Each path below is one point turned by a fixed rotation once a step. After each direction that follows a path, write how fast that rotation turns it, in degrees a step (0 if it stays still).
Each turn is a multiple of 5 degrees from 10 to 175, or 0.
Each row of a path follows its step; steps can be skipped.
Path 1:
step 0: [ 3.09 -2.15 -1.11  1.40 -2.22  4.54  0.98 -0.51  0.41  1.77 -2.04 -1.76
  0.05  0.91 -1.62 -0.36 -0.44 -0.89 -1.33 -1.59  0.44  0.95  0.85  0.89
 -0.61 -0.12 -1.83 -0.72 -0.17  1.12 -3.46 -2.21  1.73 -1.04 -3.63  2.81
  1.84 -0.42 -2.18 -0.90  1.73 -1.63  2.18 -2.72  1.22 -1.31 -1.72  0.95
  3.77 -0.48 -1.92  0.42 -1.60  0.76 -3.90  0.39  1.68]
step 3: [ 3.53  1.45  1.25  1.67  1.50 -0.41 -1.08  0.53  0.69 -2.40 -1.51 -2.74
 -0.20 -0.28 -2.47 -0.23 -1.69 -0.11 -0.87 -2.50 -0.05  1.50  1.97  0.97
 -2.32  0.27  2.04  2.21 -2.06 -1.83  3.33 -0.85 -1.48 -1.39  0.60 -0.25
 -3.77  0.54 -4.44 -1.36  0.11  0.74 -0.94 -1.09 -0.06  0.77 -3.65  2.84
 -0.45  1.44 -1.71 -0.29 -2.15 -3.53  1.02  1.78  0.24]
step 4: [-1.18 -3.73 -1.93 -3.71 -1.57 -0.68 -0.31  2.63 -1.71 -0.86 -1.76  1.39
 -1.58 -2.60 -1.77 -0.88 -0.39 -1.79 -0.95 -2.89 -1.37 -3.45 -1.94 -1.80
  0.05 -2.07  1.60 -0.40 -1.22  0.53 -0.41  3.75  0.18  1.39  1.75  0.57
  3.21 -0.69 -2.04  0.46 -0.87 -3.45 -1.66 -1.41 -2.07 -1.14  1.85  0.95
 -0.72  0.99 -1.67  0.33 -0.85  3.49 -0.75 -0.84 -0.37]
step 6: [-0.51  1.24  1.41  2.64 -1.25  1.63  0.34  2.19 -0.06 -2.09  0.77  2.09
  1.67 -0.05 -2.78 -1.80  1.90  1.49  0.77  2.44  1.82 -2.22 -2.27 -0.33
 -0.24 -4.34 -1.25 -1.38 -1.56 -0.79 -0.51  0.52 -1.43  3.29  1.03 -0.75
  0.61 -1.64 -3.47  0.44  1.96  0.81  1.06  1.19 -1.84  2.66  0.02 -2.92
  0.61  1.26 -2.08 -2.30 -2.98 -3.21 -1.73 -0.70 -1.55]
step 8: [ 0.92  1.49  1.71 -0.69 -0.94 -1.59 -2.42 -2.03 -0.56  1.27  0.43 -1.87
  1.45 -1.43 -1.54  2.67 -1.93 -1.12 -3.80 -0.52 -0.76 -1.17 -0.98 -1.42
 -1.63  0.38 -0.98  1.30 -0.74 -2.06 -2.40  1.92 -0.84  2.97  0.39  1.04
  0.71 -3.89 -2.02 -0.94  0.38  2.16  2.43 -0.98  0.76  1.25 -2.97  0.66
 -2.44 -0.94  2.68 -0.85 -3.55  0.34  0.20  2.64  3.98]
step 9: [ 0.97 -1.84 -3.87 -0.48  2.20  0.12 -0.30 -1.41  1.93  0.74 -2.33  1.24
  2.15 -0.62  2.96 -2.44 -1.42  1.89  1.49  1.09 -1.01 -2.02 -3.21 -2.21
 -0.84 -2.46 -0.30  0.98  2.14  3.40  3.65  1.00  0.48 -1.46 -1.34 -2.21
  1.92 -2.07 -0.77  1.38 -1.12  0.67 -2.42 -2.56 -1.08  0.75 -2.55  0.96
 -0.01  1.39 -1.97 -0.27 -0.97  0.67 -0.04  0.51 -3.54]
step 10: [ 1.37 -1.26  1.87 -2.84 -2.36  1.21 -1.33  1.97 -3.46 -0.22 -0.31 -1.25
  0.32  1.74  0.46 -0.28 -0.72  1.86  3.79 -0.09 -1.98 -2.39 -0.98 -0.08
  1.76  2.37  0.92 -0.81 -2.45 -2.62 -0.60 -0.66 -0.35 -1.54 -0.52  1.93
 -0.10  3.78 -2.00  1.00 -0.85  2.07  1.84 -1.04  0.07  2.55  0.92  3.33
 -2.16  0.72  1.14 -2.73  0.08 -3.70  2.13 -0.54  1.89]
step 11: [-1.00 -0.50 -3.01  4.41 -1.39  1.38 -1.83 -1.45  2.45 -2.55  0.95  2.01
 -1.20 -1.98 -0.58  2.64 -2.84 -1.96 -0.55  0.85  2.53 -4.16 -1.20  0.86
 -2.15 -0.79 -1.47  0.05 -0.90 -0.24 -1.85  0.06 -0.73 -1.63 -0.08  2.31
  0.21  0.47 -2.37 -3.17  0.93 -1.27 -0.03 -4.35 -0.89 -2.14  1.18 -0.34
  1.51  1.27 -2.04  0.91 -1.15 -0.90 -2.44  0.05 -0.17]
step 12: [ 0.12  0.39  4.00 -1.08 -0.75  1.79 -0.83 -2.42 -0.67  2.65 -2.26 -0.83
  1.49  3.19 -1.63 -0.25  0.52  0.08 -0.25 -2.58  0.29 -0.80 -2.45 -1.02
  0.39 -2.34 -1.91  0.80  2.45 -4.41  2.53 -0.06  1.15  0.27 -1.82  0.94
 -0.13 -0.77  2.51 -0.59 -4.00 -4.17  0.93  1.51 -1.92  0.10  0.23  2.62
  0.09 -0.30 -1.23 -2.17 -0.58  1.53 -0.47 -1.58 -1.80]
[ 0.75  0.33  0.36  0.05 -0.33 -0.18 -0.80  0.97 -0.25 -0.18 -0.17 -0.02
 -0.12  0.07  0.07 -0.69 -0.15  0.01 -0.46 -0.06 -0.31  0.44 -0.56 -1.08
 -0.20 -0.03  0.27 -0.32  0.02  0.15 -0.33  0.22 -0.23 -0.27 -0.02 -0.43
  0.14 -0.04 -1.30 -0.09  0.19  0.26 -0.01  0.39  0.29 -0.58 -0.16  0.53
  0.82  0.81 -0.88 -0.61 -0.83  0.72 -0.33 -0.03  0.43]	10
[ 0.74 -0.70  0.22  0.21  0.62 -0.40 -0.99 -0.03  0.56  0.60 -0.24 -0.21
  0.32 -0.15  0.01  0.36 -0.59  0.07  0.29 -0.30  0.02 -0.42  0.52  0.15
 -0.60  0.28 -0.77 -0.55  0.83 -0.28 -0.23 -0.86 -0.09 -1.07 -0.77  0.11
  0.20  0.09 -0.56 -0.04 -0.57 -0.28  0.45 -0.33 -0.35  0.37  1.22  0.05
  0.02  0.27 -0.11  0.00  0.36 -0.02  0.31 -0.28  0.12]	35
[ 0.13 -0.19  0.31  0.67 -0.81 -0.64  0.22  0.47 -0.07  0.70 -0.42 -0.39
 -0.55 -0.34  0.11  0.27  0.02  0.23  0.07 -0.34  0.20 -0.43 -0.42 -0.11
 -1.25  0.40 -0.30 -0.36 -0.46 -0.24 -0.04  0.65  0.86  0.38  0.35  0.75
 -0.04 -0.27  0.07  0.57  0.09  0.20  0.18  0.71  0.40  0.88 -0.51  0.04
  0.39  0.21 -0.06 -0.41  1.25  0.08 -0.06 -0.09 -0.60]	170
[ 0.29 -0.46  0.48  0.70 -0.15 -0.32 -0.49 -0.64  0.15 -0.54  0.58  0.56
  0.01  0.12  0.19 -0.08  0.27 -0.82  0.02 -0.76 -0.26  0.11 -0.18  0.82
  0.33  0.22  0.31 -0.27 -1.18 -0.19  0.64 -0.10  0.49 -0.41  0.10 -0.13
  0.11 -0.05 -0.14  0.49 -0.34 -0.60 -0.78  0.27  0.52  0.53  0.53  0.17
  0.50 -1.23 -0.48 -0.23 -0.69  0.39  0.11  0.18 -0.12]	35
[ 0.12  0.36  0.83 -0.15 -0.64  0.08 -0.02 -0.61 -0.18 -0.77  0.39  0.90
  0.64  0.01 -0.26  0.03  0.22  0.53 -0.05 -0.78  0.66 -0.34  0.14 -0.02
 -0.84  0.03  0.59 -0.17  0.66 -0.02 -0.36  0.47  0.57 -0.18  0.21 -0.16
  0.46  0.45 -0.55 -0.30  0.62  0.31 -0.12  0.46  0.07  0.42  0.22 -0.53
 -1.22  0.42 -0.02  0.68 -0.17  0.08  0.68  0.50  0.33]	155
